Each path below is one point turned by a fixed rotation once a step. After each direction that follows a path, write how fast that rotation turns it, in degrees a step (0 if it stays still).
Each turn is a multiple of 5 degrees from 10 to 175, or 0.
Each row of a path follows its step; steps can be skipped.
Path 1:
step 1: [  5 -24  -6 -16  -1  -1   1  26  -7  -5   6  -1   6 -12   6   3   3  10
 -13  -2 -14   6  -8 -16  -1 -13  10   3   3  -5  12  13   5   7  -8 -13
  -3]
step 3: [ -5  20  -8  12   3  -4   3 -20  11  -2 -11  12   5  10 -17 -11  -3   6
 -18  -5   8  -3  -4  -7  -1  -1  24   9  11  -1  14  -5  -1  -2   5   1
   6]
step 5: [-13  -3  -1 -19   8  -4 -15  -6  -7  -8  -7  -1 -17  -3   7  -3  -2   9
 -13   2  14 -14   4   3   1  18 -23  -3  -3  -1 -19   5  -9   7 -11   7
  -8]
step 6: [ -7  -4   5  10 -11 -16   5  -2  10  -9 -17  11  -8  -9   2  -9   5  10
  -9   6   6  11  19   7 -14  -6  17   4 -10   5   0   2 -15 -21  -3  -3
  13]
step 7: [  5   5 -10   6 -15   7  10  -4  -1  -5   6   5  11  -5   1  14 -19 -27
  11  18   0  10  14   6  12   3 -10   5   2  -8  -4  10  -3  -9  12  -8
   1]
step 9: [ -5  -6  11   7   1  -2   4  19  -1   5   2   0 -13  -5  -3  -9   7   5
  15   1 -14  -2  -1   2 -10   7   8  17 -21   5  -1  -4   9  -1 -14   0
  31]
step 10: [ 17  27 -14   6  11  13  12   5 -18  -1   4  14   7   2  10   7   8   0
   7   2  12   5  14  -6   3   5  -3  10  -1   6 -13   2  14  -4   6  10
   0]
step 11: [ -5   2   4 -14  -3   0  -4   7  -8   0  17 -20   5  15 -10  10   0  13
 -14  -7   5  10  15  -2   2 -18  15   0  -1  -4  15  -6  -1   2  14  12
 -12]
step 12: [ -1   0  10   0   2  -1   8  26  19  26  -6 -20 -15   0   0  -1 -15   1
  -4   6 -14 -13   0   9  12   4  -5   5   3   1  -4  -8   5   7  -2  -3
   1]
step 13: [ -2   7  -7  -1  16   1  12   7  -1  10 -33  24  14  -4  -2  -3  11   6
   9  -9  12 -18   4   2  -1   4   1  -2   5   2   2   6  -4   9   3   3
 -13]
step 14: [  4  -5   4   5   5  -8   8 -10  -9  -3  -5  -7  10  -4   2  11   0  -4
 -14 -11 -12  21   4   5 -24  -5   2  -3 -14 -15  21   5  -6  18   8  -5
  -5]
[-1 -3  0  1 -5  0 -5 -1  4  3  1  4  4 -1  2  0  0 -6  0  3 -1 -1  6  1
 -6  1 -4 -6 -2  5  6  6  0  2 -4  1  1] | 45
[-1  5  0 -1  1  1  6  1 -3  4 -5 -4 -2  4  3 -3 -4 -2 -7 -3  1 -6 -1 -1
 -2  2  0 -3  1  3  6  2 -7  0  0  1 -3] | 40
[-2 -1 -3 -2 -6 -2 -4  9  2  3 -8  0 -3  0 -1  1 -1 -2 -1 -4  0  5  2  0
  0 -2 -2 -2  2 -3 -5  1 -1 -6  3  1 -5] | 60
[ -1  -2   1   1   2   4  -2   0   0   3  -3   2  -3   2 -12  -1  -6   3
   6   1  -3   0  -2   0   3   1  -5  -1   4   3   5   1  -2   0   1   1
   0] | 85
[ 7 -3  0 -3 -3 -3  4  2  3 -3  3 -1 -4 -6  3  2 -1  7 -2  4  1  0  4  0
  6 -2 -1 -1  3  6  3  1 -3 -2  2  4 -2] | 70
